Each path is a new rotation, seen through one point. The rows after it are directions, each followed by how far the rotation turns it, in deg/step (0 if it stays put).
Each turn is a multiple of 5 degrees from 10 to 175, or 0.
Each row of a path follows its step; steps can be skipped.
Path 1:
step 2: [-12 -20  10  -3  37 -13 -22  13  35  10  -8 -17  11 -23  28  25  29 -22
  -8  15  13  -6  21   6 -37 -16   0  -2 -22  37  18  -2  38 -12  -4   2
   3  -8  37 -29  14 -33  -3 -10 -31  29  30  14  -8  -6 -14  -4 -11 -20
   5  17 -27  26 -26 -11   2 -17   6  17]
step 3: [ -5  11   4 -11  -9 -11 -42   1  -3  -6   7  22   0 -75   6   5   7 -12
   4   2 -47   9 -17 -23  16  10 -34  -8  14  10   7   2   6 -10  15   1
  12   0  38  13  26  16   5 -27   8  14   6  -1 -12  16  -3  12   7   4
   8 -36  22   3   1   2 -26  -8 -40 -44]
step 6: [-14  48   3  12 -29  38  18  13 -28 -12   9   2   7  20 -25  44   3 -18
   4  -5 -38  17   0  22  -9 -18   3 -20  22 -23  10  15  -3  -8  11  14
 -20  11  -1 -13  31 -26  -2 -29  -2 -14  37 -28 -25  12   2  -2 -17  -3
  41  -1 -13  -7  -8   3   6   5   7  44]
step 8: [  2  30 -22 -15  -4  33  14   1  15   5 -22  25   3   2 -13 -27 -21  16
 -26  18  38  16 -22  -2   5 -26 -39   7   5  -9 -23 -28   1   6  -6  13
  29  -8 -28  14 -17  23  19 -12 -12 -15 -23   0  -7  -6   8 -16 -49 -16
  -7  13  -8 -28 -36  10   4  12 -29 -31]
step 13: [-37 -24 -19   7 -48 -28 -32  -1   0   3 -28  13 -15  -1  15   7  26 -13
 -56  34 -14 -21   6   3 -15  -6  10   8 -21  -5 -13   7  15 -23  20  -4
  -9  26  11 -17   6  -6 -25 -13 -19 -43 -16  -5  28  13  19 -25   5 -10
   3  -3   8   6   2  -9  20 -10 -30  12]
step 14: [ -7  23   8  -7 -26 -17  -4  23   9  28  -3 -17 -28 -16  22  25  21 -21
  13 -16 -32 -24   1  -7 -15  18  -6 -40  31  -4   8 -24  31   7 -14  34
 -34  16 -12  17  10 -25 -25 -18 -14  20   7   5  -6  10  13  65  10  -1
 -14   2 -18 -16 -14 -14  -4   1   8  13]
step 15: [ 10   9 -15  36  -7  29   5   2 -19   4  15 -11 -19 -14  30 -23   8   7
  13  30  13  21  26  -1  21  28 -14  -3 -16  -9   5   8  -6 -22  30  -6
  23 -11   6 -16   2 -14  23 -22  24   8  37  19 -14  30  20  42  10 -29
  20  31  18 -11 -20 -29 -33   8  -4 -12]
step 20: [ 22 -16 -23  -9  14  16  19   0  28  -6  10 -17  26 -15   3   6 -12  25
 -10   0  14  25 -19   8   3  -9   7  -6  -5  13  -4 -20   5  -4  11 -39
 -23  -4 -11  21  32  23  12  30 -32 -25 -24  14  17  34 -50 -10  11   0
   5  17  45   7 -32  -3   5   4 -39  22]
step 21: [-39 -15   9   9 -14  -5 -17  15   1 -22  -4   6  -5   6  -7 -30 -22 -27
 -47 -25  -6 -26 -20  10 -47 -37   3  14 -12  11  22 -12  19 -60 -13 -16
  -4  19 -11  -4   2  35  -7  -6 -12  15  23  -5 -18  -6 -33   2 -12  13
 -26  -7 -15   7 -18   1  -1  -3   0  13]
step 23: [ -5  37   5  28 -20 -16 -24 -14 -19  42 -13  -1 -18 -26  33  14 -12  28
  19  20  25  -8  15  -1  -5 -19 -32  -2  10  32   0  42  20   7  -7  11
  30 -10   0  -9  -6  13 -23   7 -12  -3  -2 -29 -13  18 -18 -14  47 -15
  16   5   0 -11 -20 -18 -28  18 -10   2]
Speeds:
[-1  4  3 -2  9  1 -6 -6  0 -8  9 -5 -8  1 -9  3 -3 -4 -9  7 -6 -7  7  8
  0 -3 -3 -6 -2 -1  6 -2 -2 -3 11  0 -5  2  2  2  2 -7 -5  5 -6  5  0 -1
  0 -3  3  3  1  2 -3 -9 -5  3 -7  1 10  1 -3  3] | 95
[  3  -4  -1  -9  -5   3   1   1  -3  -1   1  -5   2   5   0   1  -8  -2
   2   8  12  -4   0   8  -1   6  -6  -6   4  13  -2  -2  -6  -6   2   3
   6   3  -5  -3  -5  -5  -1  -3  -1  -1  -5   4  -3   6   0   3  -1   4
   5   1  -2   7   9  -2   0  10   3 -13] | 100
[ -4   3 -13  -2  -4  -5   1  -5 -10   0   2   4   0  -3   1  -3  -9  -1
 -10   0  -4  10 -10  -3  -5  -4  -8   2  -1   6 -13   2   3   0   3   2
   7   2   4   1   2   0  -4  -7   7   3   0   2   1 -11   2   3   2   3
  -1  -1   1   5  -3   0   6   2   3   6] | 140
[  0  -3  -4 -14  -1 -10  -3   0  -1  -1   1   4   6   1  -4  -2  -6   6
  -2  -2   7   3  -7  -5   5   2   1   1   1   2  10  -1  -6   3  -7 -10
  -2  -4  11   1   7  -6  -5   2  -8   3  11   1   2   3   5   2   0  -6
   2  -2  -4   2   6   2   3  -8  -6  -2] | 45
[  2   0  -7  -3   7   6   3   2   8   5  -2   3  -2  -6   3 -11   3   7
   2   2   1 -11   2   7   9   9  -6  -2  -7   6  -2   0   0   6   8  -4
   0   1   5   5   2  -4  -7  -2   9  -7   7  -3   0   0  -3  -5  -7   2
   0   2   8   6  -2  -3   0  -2  -4   6] | 145
[ -6  -1 -10  -1   1  -3   2   6  -4  -2   4   0  -7  10  -1   3   0  -1
  11  -3  -1   3 -10  -4  -4   0   2  -2   1  -3   5  -3   0  -2   4   2
  -2   7   0  -5  -3 -10   1   8   3 -12  -4  -4  15   3  -5  -2  -8   2
   4  -3   0  -2  -2  -8   2   1  -5   3] | 55
[ -2   2   3  -1 -13   4   5   1  -6  -2   0   9   5   0 -12  -4  12  -6
   3  -5  -6  -8  -8   6  -3   2  -5   2  -4  -4   5  -5   2   8   0   1
   5  -1   1   2  -1   7  -3  -2  -7   2   1 -10   1  -2   4   2  -1   7
  -1  -1  -6   7   0  -1  -2   7  -6  -4] | 140
[ -5  -4  -1   5   0  -1   6  -1  -1   4  -1  -3  11  -2   1  -6  -5  -6
  -5  10   9  -4   2   0   3   1   3   0  -2  -9   5   5   1  -5   8   3
   7   7   0  -4   2  -2   5  -6  -2   1   7  -7   9  -4  -3  -4   1  -9
  -5  -6 -10  -1   2  -1 -11   4   3   8] | 170
Path 2:
step 5: [ 36 -30  -8  18 -13  17  10   3  24   7 -25  21 -16  20  19  20   9  15
 -12 -32 -13 -17 -40  24 -49   6  23  -4  11  15 -10   9  24 -21 -32  20
  10  18 -16  -6   2   2 -16  11 -12  -1  -7  14 -14  -9   2  -6  24  -4
  -4 -26 -25   0 -26   3 -39   9   5   9]
step 10: [-17 -19  22   2 -16 -18  24  10   8  16   9   3  20   4  -7  19  35   6
 -11  -8  19 -40 -27 -22  -1   2  38  -2 -18 -14 -29  -6  24 -27 -25   3
 -11  24   8   1  -4 -22   0 -33 -11  29   6  34 -15 -20 -16 -13  13 -23
  17  -8  -3  15  18  12 -34  14  16  12]
step 12: [ -1  -5  -8  21  -6  -8  10  32  58  -8  23 -18  13  27  17 -21  10 -18
   6 -33 -20  10  -4  -5   8  -6  22 -27  -8 -16  -4  35 -32  24  13 -12
 -13  16 -28   3   4  16 -18  26  18 -19  -2  -9   2   3 -14 -46  -2 -21
   3  -1 -26  15  16  10   6  13   3 -18]
step 13: [  5 -10  15   8 -16 -48  -7  20  22  10  12 -28  12   6  -9   3  -9 -12
 -17  12 -39 -23   5   9  15  71  -7 -23  20 -27  -8   1 -16  -7 -13  -8
  -4 -12 -22  23  -7   7 -17   5   9   5   8  23   9 -22  21  -7 -16   6
  -7  33  -5  22 -27   9 -15  12   5  16]
step 14: [  2 -15  25  22  17   3 -18 -16   3  -3   9  32  25  57  22  27  31  -2
   9   9  -2  -1 -19 -35  34  23  15   2   0 -32   2  -6   3  -7 -18 -16
  -8 -11 -23  11  12   1  10  -5 -20  28  38   0  -5   2 -14  -3  -8   6
   5  16   3 -11 -22  13 -18 -19  23  35]
step 15: [-12  25  15  -4  19  -4 -15  16  19  30  36  28  29  36  27  -2  12 -21
   7   1  28 -14 -12 -33   2  19  10  19 -16  -8 -20  -1  -7 -22   3  26
   1  -9  15  34  -1 -55 -21 -18  22  -9 -19   8 -17  21  -2  -1  -1 -13
 -10   6   0  -2  32  -3  -5  21  -5  -5]
step 16: [ 10  -7  12  -3  12 -25 -23  10  42  -3  -7 -10  18  -9  29 -24   1  -2
  -9  20  19   2 -18  -1 -12 -24  -6 -16  12 -12  14   9   7   1  18  27
  16 -17 -34  30  31  -7 -31  14  38  22 -19   8   3  12  13 -11 -30 -30
  33   9 -21 -15  14  22  29 -15   4  10]
step 18: [ 13   6  11  21   8 -11   9  -4  15  29   8  15 -26  46  34  16  10  12
  -4  -7 -18 -25  11   1 -13  52   4  20  18  -3   6 -20   4 -11 -15   5
  22  -5   7   2  31   1 -22  13  -5  -7 -11  11  -6 -42   7 -18 -22  39
  18  -9  -7 -10 -27 -15   1 -14 -14  31]
step 19: [ -1  -1   5  -4   9  -3 -21   0   7  -8  17  30  28  21  45   6   5  -8
  14  -7  11  -8   0 -40  -4  11  -6  12   7  21 -18  32 -23  -9  11  20
   7  48 -28  11  15  13  12 -12  -4   2 -20  -6 -35   3   4   3  28   0
   3  -9  14 -14 -17  10   8  -4 -13  65]
step 20: [ 23   4 -30   9  16  15  -2  -1  29  27  15   2  13 -17  25 -17 -15  11
  11  18  -8   1   0  -2  27   7   5 -22  -4  38 -20  -9 -10 -22   3  25
 -12  -1 -24  34   1 -25 -28 -46  16   6 -13 -24 -30 -11  26  25  -9 -18
  -5  19 -20 -14   6   0  33   1 -17   4]
Speeds:
[ -2  -3  -2  -5   3  -2   8  -5   4  -2  -4  -2   2  -2  -4  -1   2   7
  -8   8  -2   6   3   0   7   3  -3  -2 -14  -3  -7  -4   4  -4   5   1
   1  11   1  -1  -1   5   0  -3  -5   4   0   3  -4  -6  10   7  -5  -8
   4  11   4  -1   0   7  -1  -8   7   0] | 110
[  0  13   3  -5   0  -3   5  -1   4   2   5  -3  -6   5  -3   1  -4   4
   0 -13  -7  -5   0   4   3   0  -7   1   3   6 -10  10  -7   5  -3   2
   5   2   2  -5   0  12  -2   4  -7   4  -2  -8   2  -4   1  -4  -2   3
  -1  -4  -5   5  -5   8   4  -2   6   4] | 60
[ 8  1 -7  5 -5 -5 -6 -8  3  2  2  9 -8 -6  1  7 -9 -1  0 -1  5  5  3  1
  0 -1  3 12  3  9 -8 -3  7  2  3  3  7  1  0 -1 10 10 -2 -3  4 -4  2 -1
 -5  1  3  3  3 -3  3  7 -3 -9 -2 -6  1  2 -7  3] | 20
[  1  -2   5  -4  12 -11  -5  -4   0   6  -5  -2   7   5   6  -6   4   9
   4  -5   2  -5   5   4   6  -6  -4   1  -6   4   3   1   9   3  -2  10
   0   6  -2   3  -3   0  -1   1  -2   3  11  -1  -5   1  -1   6   9   3
  -1  -1  -1   4   5  -4   2   9  -6  -4] | 80
[ -1  -2   8   2  -4 -14   1   5  -5  -5  -4  -9   2 -10  -3   4   0  -2
   4   8   2  -7  -2  -4  -5  -6   1   2   4   2  -1   4   1   2   4  -1
  -2   4  -1   0  -4   4  -2  -5   7   7  -1  -5  -2  -3   0   0  -6  -5
  -5   4   0   8   0  -6   4   1   0  18] | 115
[  4   4   5   1  -1  -1   6  -5  -1   2  -2  -3  -3  -1   3   5   1   2
  -3   2  14   2  -2   0   4   3   4  -2  -5   0  -1  10  -8   0  -2  -6
   8  -5  -4   3  -5  -6 -11  -3  -8  -1  -4   3   2   1  -6   9  14  -7
  -2  -3  -1   2   2   0   7 -11  -6   2] | 80
[ -2   2  -2  -3  -3   1   7   1  -1   5  -7  -2 -12   3   0   3  -5   2
   3   2  -2  -2   7  -1   5   5  11   0  -2  -4  -2  -3  -3  -2  -2   4
  -7   8   5  -2   2  -8 -13   0  -1  -3  -4 -10  -8   8  -5  -5  -2   4
   5   6  -5   5  10  -7   1   5   6  -2] | 135
